Some points, one per row:
-0.7;1.6;0.8;-0.2;0.2;1.3;1.5;0.4
-0.5;-0.2;0.3;0.9;0.9;0.5;-0.1;0.4
-0.2;-0.7;0.4;0.5;-0.8;0.2;0.0;-0.2
0.1;-0.9;-0.4;-1.4;-0.4;-1.4;0.9;0.9
-1.3;-0.1;0.0;0.9;0.7;-0.3;-0.9;0.2
-1.1;0.9;-2.0;0.4;1.9;0.6;-0.2;1.1
1.9;1.5;2.0;0.8;-1.3;1.9;1.6;-0.6
0.3;-0.8;-1.1;1.1;0.3;-1.0;-0.5;0.6
0.9;1.2;0.0;1.4;0.5;1.6;0.6;-0.3
-1.8;-1.4;-0.1;-1.1;-0.2;-0.9;-0.5;0.2
-0.6;-2.4;-2.0;-1.4;-1.3;-2.1;-1.8;0.7
0.1;0.7;0.8;0.5;-0.1;1.8;0.1;0.7
-0.4;-1.0;-1.3;0.6;-0.3;-0.2;-0.3;-0.3
-0.2;-0.2;-0.1;0.6;2.1;0.0;-1.8;0.3
0.5;-1.0;0.6;-0.7;-0.3;-0.6;-0.1;0.5
0.3;2.3;1.3;0.3;1.1;1.8;0.7;-1.3
0.5;0.7;4.0;-0.3;-1.3;3.6;2.0;0.1
-0.5;-1.7;-2.0;-0.2;1.0;-2.3;-1.6;1.0
-1.1;-1.6;-1.8;0.5;-0.5;-1.2;-1.0;-0.3
0.4;1.2;2.1;-1.7;-1.7;0.7;1.1;-1.0
-1.0;0.5;0.1;-0.7;0.8;1.0;-0.2;0.2
-0.1;0.0;1.3;-0.6;0.3;0.0;0.2;0.0
Then 22 other points, each followed by its number:
-0.1;-2.2;0.9;-0.8;-0.1;-0.1;0.1;0.2 0
0.8;1.0;0.4;-0.7;-0.6;0.2;1.0;-1.0 1
-1.4;0.0;-2.6;1.7;-1.6;-1.4;-1.4;-0.8 2
0.0;0.1;1.7;-0.5;0.8;1.1;0.7;0.6 3
0.3;0.0;1.2;-0.2;0.1;0.9;1.0;0.3 4
-0.3;-0.3;-1.4;1.0;0.8;-1.8;-0.2;0.1 5
-0.1;0.2;0.5;0.0;-0.5;0.5;-0.6;-0.9 6
-1.2;0.7;-1.3;-0.7;0.7;0.2;-1.8;0.3 7
-1.4;0.2;-1.0;-0.3;2.0;-0.7;-1.2;0.8 8
0.6;-0.6;0.8;0.7;-1.4;0.3;-0.5;-1.1 9
1.8;-1.0;2.2;-0.4;-1.1;1.0;2.3;-0.1 10
-0.2;-0.1;-1.3;0.1;0.2;-0.2;-0.2;0.1 11
-1.1;-2.3;-0.9;-0.7;0.6;-2.3;-1.2;1.0 12
-1.3;-0.5;-3.1;1.2;1.0;-2.6;-1.9;0.6 13
0.1;-1.6;-3.8;0.7;-0.7;-2.4;-1.4;0.8 14
1.3;2.1;1.4;-0.2;-0.9;1.5;2.3;-1.3 15
0.2;0.9;0.9;0.4;-0.5;1.1;0.3;0.3 16
-0.2;0.7;1.1;0.1;1.5;0.4;-0.7;0.2 17
-0.2;0.5;-1.5;0.8;0.8;-0.6;-0.3;0.4 18
-0.5;0.2;1.9;-1.2;-0.7;-0.1;0.2;-0.3 19
-0.6;0.3;0.9;-2.8;0.2;0.2;0.3;0.9 20
1.0;1.0;1.5;0.0;-1.4;1.2;1.5;-0.3 21
Which of these numbered points is nearest to each point below, looking only along the 3 directions in which the first points spread most? Its number follows each.
0.8;0.8;0.6;0.6;-1.4;1.2;1.7;-0.2 > 21
-0.1;0.6;1.3;0.8;-0.4;0.7;-1.5;1.2 > 6
0.0;-1.0;-1.8;1.3;0.8;-2.4;-1.8;-0.6 > 2
-0.6;-1.2;-3.7;1.1;-0.9;-2.8;-2.3;-0.6 > 14
0.2;-0.6;-1.7;1.4;-1.0;-1.2;-0.4;-1.0 > 2
-0.3;1.5;0.5;-0.6;1.3;0.1;0.2;0.5 > 17
1.7;0.8;2.0;-0.3;-1.9;1.1;1.6;-1.7 > 10
-1.1;-2.0;-2.8;1.0;-0.4;-3.1;-2.1;-0.1 > 14
0.5;-1.2;0.1;-1.8;-0.2;0.0;-0.2;1.8 > 0
-1.5;0.9;0.7;0.0;0.2;0.4;-1.2;-0.2 > 17
-0.5;1.1;2.4;-0.6;1.3;-0.4;0.4;-0.2 > 3
